Look-ups in named tables: a row name and a column name give one cell, copied from the table.

bot =
|  | lun | tuz | dupur | lorov | turuba | vivavo | subo | nerisi | zis |
|---|---|---|---|---|---|---|---|---|---|
| lubora | -573 | 223 | 3 | -394 | -580 | -205 | 335 | 256 | 234 |
| kas | -340 | 381 | 576 | -698 | -197 | -839 | -32 | 316 | 278 |
| ror | -108 | -234 | -282 | -62 | -140 | -14 | -166 | -221 | -185 |
| mipes | 439 | -439 | -44 | 69 | 505 | -268 | -741 | -510 | -515 |
| dozur | -304 | 281 | 394 | -635 | -211 | -679 | -58 | 234 | 287 |
| nen | -98 | -110 | -87 | -86 | -88 | -119 | -112 | -114 | -148 |
| lafi | -321 | 323 | 477 | -645 | -203 | -744 | -39 | 268 | 261 |
| lenib | -109 | -98 | -86 | -66 | -100 | -97 | -78 | -98 | -149 |
| bemop | -106 | -114 | -120 | -72 | -108 | -76 | -88 | -111 | -131 |
| tivol | -177 | -80 | -92 | -125 | -169 | -131 | -54 | -77 | -120 |

What is the lorov of nen in bot?
-86
What is the subo of lubora in bot?
335
What is the tuz of ror in bot?
-234
What is the turuba of lafi in bot?
-203
What is the lun of nen in bot?
-98
What is the subo of lafi in bot?
-39
What is the vivavo of dozur in bot?
-679
What is the tuz of bemop in bot?
-114
What is the subo of tivol in bot?
-54
What is the lun of bemop in bot?
-106
What is the lun of dozur in bot?
-304
What is the nerisi of lubora in bot?
256

sok:
cols = fike, nebib, fuvezu, lemima, fome, nik, vit
gis: [-118, -857, -123, -400, 10, 114, 149]
kuvemit: [258, 141, -405, -211, -347, -557, -265]
sug: [-47, -925, -53, -395, 115, 226, 244]
pavuvup: [-746, -677, -499, -847, -560, -551, -703]
vir: [88, 291, -484, -111, -456, -750, -342]
beti: [380, 476, -637, -142, -544, -908, -441]
kinusan: [-587, 571, 211, 756, -13, 142, -196]
tevika: [-456, 402, 46, 456, -54, 208, -251]
pel: [-599, -472, -404, -585, -498, -504, -606]
sunuti: [16, -22, -457, -326, -354, -554, -307]
kezavaz: [-774, -710, -560, -938, -603, -529, -778]
gebito: [381, 495, -637, -129, -547, -900, -458]
zirebu: [-540, 567, 146, 670, -82, 146, -273]

What is the fuvezu of gis in sok?
-123
What is the fome of pel in sok?
-498
What is the vit of beti in sok?
-441
What is the nebib of sunuti in sok?
-22
What is the lemima of kezavaz in sok?
-938
What is the fike of gebito in sok?
381

vinolin:
cols = rumufud, kimiped, ledop, gupotir, nozu, busoso
bem: [9.60, 5.67, 5.55, 7.21, 3.17, 8.43]
kuvav: [7.23, 7.09, 8.69, 7.47, 1.94, 6.16]
gole: [7.97, 6.20, 7.72, 6.80, 4.97, 8.27]
favu: [7.44, 5.98, 5.97, 5.98, 3.49, 7.61]
rel: [9.97, 9.32, 8.57, 9.27, 8.85, 9.95]
mek: [8.71, 6.02, 7.34, 7.16, 7.79, 7.09]

What is the rumufud of mek in vinolin?
8.71
What is the busoso of mek in vinolin?
7.09
What is the rumufud of gole in vinolin?
7.97
What is the busoso of bem in vinolin?
8.43
What is the ledop of bem in vinolin?
5.55
What is the nozu of bem in vinolin?
3.17
What is the kimiped of gole in vinolin?
6.20
What is the nozu of favu in vinolin?
3.49
What is the gupotir of rel in vinolin?
9.27
What is the ledop of kuvav in vinolin?
8.69
What is the kimiped of kuvav in vinolin?
7.09
What is the ledop of favu in vinolin?
5.97
What is the rumufud of kuvav in vinolin?
7.23

perem =
         bos  korese  tigo  zutorok
dakefo    60      73   102       81
talo     190      72    65      130
tetovuz  130     146   154      140
motumu   163     101   116      101
pok       68     147   177      114
tefeb    176     211   188      251

dakefo, tigo -> 102
dakefo, zutorok -> 81
tefeb, zutorok -> 251
motumu, tigo -> 116
motumu, korese -> 101
pok, zutorok -> 114
tetovuz, tigo -> 154
talo, tigo -> 65
tefeb, bos -> 176
tetovuz, korese -> 146

zuv:
fields: suvuz, pokid, nus, mevenup, vupi, pidife, karef
livedaz: [175, 36, 101, 108, 60, 97, 171]
rabavo: [119, 67, 99, 96, 121, 65, 88]
kaz: [241, 72, 119, 40, 103, 56, 153]
lefi: [151, 154, 174, 151, 127, 170, 208]
mul: [151, 172, 223, 195, 143, 217, 143]
bem: [100, 52, 138, 44, 41, 113, 191]
todogud: [197, 138, 148, 133, 159, 141, 136]
luf: [161, 29, 149, 70, 86, 72, 159]
bologom: [168, 152, 134, 134, 116, 159, 49]
gik: [193, 137, 134, 166, 154, 126, 162]
fede: [185, 112, 152, 127, 175, 154, 92]
nofiba: [170, 164, 152, 143, 124, 108, 105]
gog: [203, 137, 140, 158, 158, 141, 142]
ninuzig: [146, 152, 142, 156, 123, 96, 124]

bologom, pokid => 152
ninuzig, vupi => 123
ninuzig, karef => 124
rabavo, pidife => 65
gik, pidife => 126
gik, pokid => 137
livedaz, suvuz => 175
todogud, nus => 148
todogud, suvuz => 197
mul, suvuz => 151
todogud, pidife => 141
fede, nus => 152
mul, pidife => 217
livedaz, vupi => 60

